In the data rows, zero lies at 7.5, halfway between 7 and 8.
Here are some numbered points:
[6. 8. 10. 7. 7. 11. 6. 4. 2. 9. 7. 1. 8. 8. 6. 8.] 0
[9. 9. 12. 9. 8. 10. 9. 4. 0. 10. 5. 2. 8. 7. 8. 9.] 1
[2. 9. 9. 8. 8. 11. 6. 5. 1. 11. 5. 2. 9. 6. 6. 7.] 2
[11. 8. 11. 6. 8. 15. 8. 7. 15. 6. 6. 7. 8. 8. 6. 13.] 3
[12. 7. 9. 3. 8. 10. 0. 15. 1. 12. 11. 4. 10. 6. 14. 5.] 4
[10. 9. 13. 4. 9. 12. 7. 11. 13. 0. 10. 13. 8. 7. 6. 9.] 5
[9. 9. 11. 9. 7. 9. 9. 7. 15. 2. 7. 10. 9. 7. 4. 12.] 6
[7. 8. 13. 8. 9. 10. 9. 6. 1. 12. 5. 4. 9. 8. 8. 9.] 7
[0. 3. 0. 7. 10. 1. 10. 7. 13. 7. 7. 14. 9. 7. 10. 6.] 8
[0. 4. 0. 7. 14. 2. 9. 3. 1. 7. 4. 13. 6. 8. 9. 10.] 9
[10. 9. 12. 6. 8. 12. 12. 4. 0. 10. 7. 0. 8. 8. 8. 6.] 10
[1. 3. 0. 9. 9. 2. 8. 5. 13. 1. 4. 12. 7. 7. 9. 8.] 11
[0. 5. 1. 8. 9. 2. 9. 5. 13. 5. 4. 15. 7. 7. 10. 6.] 12
[0. 4. 0. 7. 12. 2. 10. 4. 10. 4. 3. 12. 6. 7. 8. 9.] 13
[11. 6. 12. 8. 9. 8. 4. 8. 6. 12. 15. 0. 8. 7. 10. 4.] 14
[5. 9. 11. 7. 6. 10. 6. 4. 0. 11. 4. 4. 10. 9. 4. 8.] 15
[5. 9. 9. 9. 7. 11. 9. 5. 0. 10. 3. 1. 8. 8. 6. 7.] 16
[11. 9. 13. 5. 7. 8. 0. 15. 3. 13. 8. 4. 7. 7. 14. 3.] 17
[13. 9. 8. 10. 4. 9. 11. 8. 0. 5. 13. 5. 5. 10. 4. 6.] 18
[2. 5. 2. 8. 8. 0. 10. 7. 13. 10. 3. 13. 6. 6. 11. 5.] 19
[7. 3. 0. 9. 7. 0. 12. 6. 8. 1. 8. 15. 3. 11. 7. 7.] 20
[0. 4. 3. 7. 8. 3. 10. 6. 10. 4. 5. 13. 8. 5. 9. 6.] 21
[9. 9. 9. 8. 7. 9. 4. 9. 14. 7. 9. 7. 8. 5. 7. 7.] 22
[1. 3. 0. 9. 10. 0. 11. 2. 5. 4. 5. 14. 4. 8. 10. 9.] 23
[15. 7. 7. 7. 3. 9. 11. 13. 14. 1. 13. 11. 6. 10. 6. 9.] 24
[10. 8. 12. 8. 7. 5. 10. 6. 3. 11. 9. 5. 7. 7. 8. 5.] 25
[6. 9. 10. 8. 6. 10. 8. 8. 0. 10. 5. 4. 8. 6. 7. 10.] 26
[5. 9. 9. 8. 7. 12. 5. 3. 5. 10. 6. 3. 8. 7. 5. 11.] 27
[7. 10. 11. 10. 5. 10. 10. 6. 3. 6. 6. 1. 8. 6. 8. 9.] 28
[3. 4. 0. 10. 5. 0. 12. 7. 10. 4. 11. 15. 3. 10. 5. 5.] 29
[9. 10. 12. 7. 6. 7. 10. 8. 0. 11. 8. 4. 8. 8. 8. 5.] 30
[0. 4. 0. 7. 10. 0. 8. 3. 4. 5. 5. 13. 5. 8. 8. 9.] 31
[2. 5. 4. 8. 7. 2. 8. 7. 15. 6. 4. 14. 7. 5. 9. 6.] 32
[15. 7. 8. 6. 4. 10. 11. 10. 14. 0. 11. 11. 4. 9. 4. 10.] 33
[6. 9. 6. 7. 7. 9. 7. 11. 15. 8. 9. 11. 9. 6. 8. 6.] 34
[12. 9. 12. 8. 7. 9. 8. 11. 15. 6. 9. 8. 9. 5. 6. 8.] 35
[4. 8. 9. 10. 6. 13. 6. 3. 10. 11. 5. 2. 9. 7. 6. 11.] 36
[4. 9. 11. 8. 7. 12. 6. 4. 3. 9. 6. 3. 9. 8. 5. 9.] 37
[3. 2. 0. 9. 6. 0. 11. 7. 9. 0. 9. 14. 3. 11. 7. 7.] 38
[11. 7. 12. 6. 8. 9. 10. 6. 9. 5. 7. 6. 7. 8. 5. 9.] 39
[9. 4. 3. 7. 5. 5. 12. 7. 15. 0. 11. 15. 7. 11. 6. 7.] 40
[9. 8. 7. 9. 8. 12. 7. 3. 8. 8. 6. 4. 7. 8. 7. 11.] 41
[7. 11. 13. 6. 6. 10. 10. 8. 0. 10. 7. 3. 7. 5. 7. 6.] 42
[12. 8. 13. 2. 7. 11. 0. 14. 0. 9. 8. 2. 10. 8. 14. 1.] 43
[11. 10. 10. 7. 6. 9. 10. 8. 5. 14. 11. 1. 9. 8. 8. 7.] 44
[4. 2. 0. 12. 6. 0. 13. 8. 15. 2. 9. 15. 3. 11. 8. 4.] 45
[12. 10. 11. 7. 9. 10. 9. 8. 14. 6. 6. 6. 8. 9. 5. 12.] 46
[6. 9. 12. 8. 8. 12. 7. 5. 13. 11. 6. 3. 9. 7. 8. 9.] 47
[12. 7. 14. 8. 9. 10. 9. 5. 11. 7. 6. 6. 9. 10. 5. 9.] 48
[4. 1. 0. 9. 6. 1. 11. 6. 2. 1. 8. 15. 3. 11. 9. 9.] 49
[11. 9. 11. 6. 6. 14. 10. 9. 15. 3. 7. 11. 8. 6. 6. 11.] 50
[8. 7. 9. 8. 10. 10. 8. 7. 15. 3. 5. 14. 8. 9. 4. 11.] 51
[7. 9. 11. 7. 6. 11. 9. 5. 8. 10. 4. 3. 9. 8. 6. 9.] 52
[0. 7. 0. 8. 8. 1. 10. 7. 9. 6. 9. 14. 6. 6. 8. 5.] 53
[0. 7. 0. 7. 10. 2. 9. 7. 7. 7. 6. 14. 5. 7. 10. 5.] 54
[11. 9. 11. 9. 9. 4. 5. 6. 8. 12. 15. 2. 8. 9. 9. 3.] 55
[6. 8. 8. 8. 7. 10. 7. 5. 0. 10. 4. 2. 8. 7. 6. 8.] 56
[3. 5. 1. 6. 9. 0. 9. 2. 8. 10. 6. 15. 6. 7. 10. 7.] 57
[11. 8. 10. 7. 8. 13. 7. 11. 15. 4. 9. 11. 8. 7. 4. 10.] 58
[11. 11. 11. 8. 8. 11. 9. 4. 0. 11. 8. 1. 8. 9. 6. 8.] 59
[10. 9. 9. 6. 7. 13. 11. 5. 15. 5. 7. 10. 7. 6. 3. 10.] 60
[11. 8. 10. 7. 8. 9. 4. 10. 14. 13. 12. 3. 7. 8. 8. 2.] 61
New points follow, each followed by the numbers of its three nearest points above by angle, seen from the average point of the numbered points, nearest first.
[10. 10. 13. 9. 8. 9. 7. 8. 13. 11. 10. 7. 7. 7. 7. 5.] 61 35 22
[11. 9. 9. 8. 9. 14. 7. 7. 12. 9. 5. 4. 7. 7. 6. 10.] 3 46 47
[11. 8. 11. 9. 5. 13. 10. 10. 15. 9. 10. 8. 8. 6. 7. 9.] 35 50 58
[7. 7. 5. 8. 7. 4. 10. 8. 15. 4. 5. 13. 8. 5. 7. 8.] 32 12 40
[9. 9. 13. 8. 5. 10. 4. 11. 15. 10. 12. 6. 11. 6. 8. 5.] 22 61 35
[10. 8. 9. 9. 6. 11. 10. 9. 6. 7. 10. 4. 7. 10. 6. 8.] 18 44 59
[7. 9. 12. 8. 7. 10. 7. 4. 2. 10. 5. 5. 9. 8. 5. 8.] 15 37 1
[15. 7. 3. 9. 4. 6. 1. 15. 2. 8. 15. 6. 8. 8. 10. 1.] 4 17 43
[0. 5. 0. 7. 10. 2. 9. 6. 6. 8. 4. 15. 7. 5. 12. 4.] 54 57 21
[15. 8. 10. 8. 3. 9. 11. 7. 11. 6. 9. 8. 5. 11. 5. 8.] 33 24 39
[15. 7. 9. 8. 5. 6. 11. 9. 2. 8. 12. 6. 6. 13. 8. 3.] 18 25 30
[10. 9. 8. 7. 7. 6. 3. 14. 14. 10. 9. 7. 8. 7. 7. 9.] 22 35 61
[11. 10. 11. 7. 7. 13. 10. 5. 15. 8. 5. 7. 7. 6. 7. 11.] 3 60 46
[6. 6. 8. 7. 7. 11. 6. 3. 0. 7. 4. 3. 8. 7. 6. 7.] 56 0 16
[15. 5. 7. 3. 5. 7. 0. 15. 0. 11. 13. 5. 5. 9. 13. 2.] 4 17 43
[9. 8. 8. 7. 8. 8. 1. 11. 15. 11. 9. 6. 8. 5. 9. 6.] 22 61 34
[13. 8. 13. 5. 6. 8. 0. 15. 4. 14. 9. 0. 10. 6. 13. 3.] 17 4 43
[12. 9. 11. 8. 7. 12. 6. 10. 7. 6. 9. 10. 7. 7. 5. 11.] 58 5 50
[10. 9. 9. 7. 7. 13. 10. 5. 15. 9. 4. 5. 7. 7. 5. 11.] 3 46 60
[1. 6. 0. 7. 9. 2. 8. 2. 15. 7. 4. 14. 5. 9. 10. 8.] 12 13 11
[13. 8. 10. 9. 5. 10. 9. 6. 1. 6. 10. 6. 5. 13. 4. 7.] 18 59 10
[10. 9. 9. 7. 6. 11. 6. 9. 15. 9. 11. 9. 8. 5. 4. 6.] 22 35 58
[13. 8. 9. 5. 7. 8. 0. 15. 1. 12. 12. 4. 8. 4. 13. 5.] 4 17 43
[12. 9. 9. 10. 3. 7. 10. 9. 0. 7. 9. 7. 5. 9. 4. 8.] 18 30 59
[7. 9. 10. 8. 6. 12. 6. 5. 14. 10. 4. 3. 8. 8. 6. 10.] 47 36 52
[1. 4. 0. 9. 12. 0. 8. 3. 11. 5. 5. 12. 5. 7. 9. 10.] 13 11 23
[7. 9. 12. 10. 8. 11. 5. 7. 4. 8. 4. 3. 9. 9. 6. 9.] 37 0 15
[15. 5. 5. 6. 5. 7. 0. 15. 8. 8. 13. 5. 6. 9. 11. 4.] 4 17 43
[15. 6. 3. 10. 4. 9. 2. 15. 15. 8. 15. 6. 7. 11. 12. 4.] 61 24 22
[0. 5. 0. 8. 12. 2. 9. 4. 10. 5. 3. 13. 6. 6. 9. 9.] 13 12 11
[10. 10. 12. 8. 7. 11. 7. 3. 8. 10. 5. 5. 8. 9. 6. 8.] 52 48 47
[12. 11. 13. 7. 6. 10. 7. 12. 15. 5. 7. 10. 10. 8. 7. 9.] 35 58 50
[3. 7. 7. 8. 6. 12. 7. 4. 5. 12. 6. 2. 7. 7. 6. 10.] 27 2 36
[4. 7. 8. 8. 9. 8. 10. 6. 15. 2. 5. 13. 10. 7. 7. 10.] 51 6 32
[11. 7. 7. 8. 8. 9. 0. 15. 0. 12. 10. 4. 10. 8. 13. 4.] 4 17 43
[10. 7. 11. 8. 6. 10. 11. 6. 0. 11. 9. 0. 8. 7. 8. 5.] 10 30 59
[11. 7. 11. 7. 7. 9. 12. 6. 7. 10. 9. 5. 8. 9. 8. 7.] 44 10 25
[14. 6. 5. 7. 4. 7. 1. 15. 6. 9. 15. 6. 8. 10. 10. 2.] 4 17 43
[10. 7. 7. 10. 4. 5. 5. 15. 15. 7. 15. 11. 7. 10. 4. 5.] 24 34 22
[2. 11. 8. 7. 7. 11. 6. 4. 0. 10. 6. 2. 8. 7. 5. 8.] 2 37 56
[15. 7. 10. 9. 6. 7. 13. 8. 2. 8. 12. 7. 5. 12. 6. 2.] 18 25 30
[11. 8. 11. 8. 5. 10. 10. 6. 6. 8. 5. 4. 7. 9. 7. 7.] 10 59 52
[12. 10. 11. 9. 9. 10. 7. 10. 12. 8. 11. 9. 9. 7. 8. 7.] 35 22 58
[9. 11. 9. 6. 7. 14. 11. 5. 10. 9. 3. 5. 6. 8. 6. 11.] 52 3 41
[11. 12. 10. 8. 7. 8. 0. 14. 9. 12. 10. 6. 9. 6. 9. 5.] 17 4 61
[5. 8. 5. 8. 9. 6. 8. 10. 15. 7. 10. 11. 10. 6. 5. 8.] 34 32 8
[11. 7. 12. 5. 8. 13. 9. 11. 10. 2. 10. 10. 9. 8. 5. 9.] 5 58 50
[15. 9. 6. 11. 3. 11. 5. 14. 5. 10. 15. 8. 7. 11. 5. 5.] 18 24 4
[12. 7. 9. 10. 5. 10. 10. 10. 0. 7. 11. 5. 7. 12. 6. 6.] 18 30 59
[7. 8. 11. 8. 7. 10. 7. 7. 0. 8. 5. 4. 7. 7. 7. 10.] 26 1 56
[0. 6. 1. 9. 8. 1. 11. 6. 3. 11. 4. 13. 6. 6. 10. 5.] 54 57 31
[1. 5. 4. 7. 9. 3. 8. 8. 15. 6. 5. 13. 8. 5. 10. 5.] 32 12 8
[10. 7. 8. 10. 3. 7. 12. 14. 15. 0. 10. 14. 9. 9. 3. 8.] 24 33 40
[12. 10. 10. 8. 7. 8. 3. 10. 10. 13. 12. 0. 5. 8. 8. 3.] 61 14 55
[13. 10. 10. 7. 6. 9. 10. 6. 14. 11. 9. 5. 9. 9. 9. 5.] 61 35 44
[0. 8. 1. 7. 9. 2. 9. 7. 2. 9. 6. 14. 7. 7. 9. 4.] 54 53 31
[12. 8. 10. 8. 8. 9. 3. 11. 15. 12. 12. 4. 8. 7. 6. 5.] 61 22 35
[14. 8. 7. 10. 5. 9. 11. 8. 0. 8. 12. 3. 6. 11. 7. 4.] 18 30 59
[13. 9. 13. 8. 9. 6. 9. 8. 6. 10. 9. 7. 9. 9. 8. 6.] 25 30 55
[9. 7. 12. 7. 8. 11. 9. 12. 15. 5. 8. 13. 10. 6. 6. 9.] 58 50 5
[12. 9. 11. 7. 7. 8. 0. 15. 5. 13. 10. 5. 9. 8. 13. 2.] 17 4 43
[6. 8. 9. 7. 7. 10. 5. 6. 7. 11. 5. 3. 9. 9. 5. 9.] 27 52 37
[10. 8. 13. 5. 10. 10. 7. 9. 15. 3. 11. 14. 9. 6. 5. 12.] 5 58 50
[10. 9. 9. 8. 6. 9. 9. 5. 0. 10. 10. 1. 9. 7. 7. 9.] 59 1 10
[12. 8. 12. 7. 8. 6. 10. 8. 0. 11. 8. 3. 9. 10. 9. 6.] 30 25 59
[6. 10. 12. 8. 7. 10. 8. 8. 11. 8. 6. 4. 8. 8. 7. 9.] 47 52 36
[4. 11. 8. 7. 8. 5. 6. 11. 15. 9. 8. 10. 10. 6. 5. 8.] 34 22 35
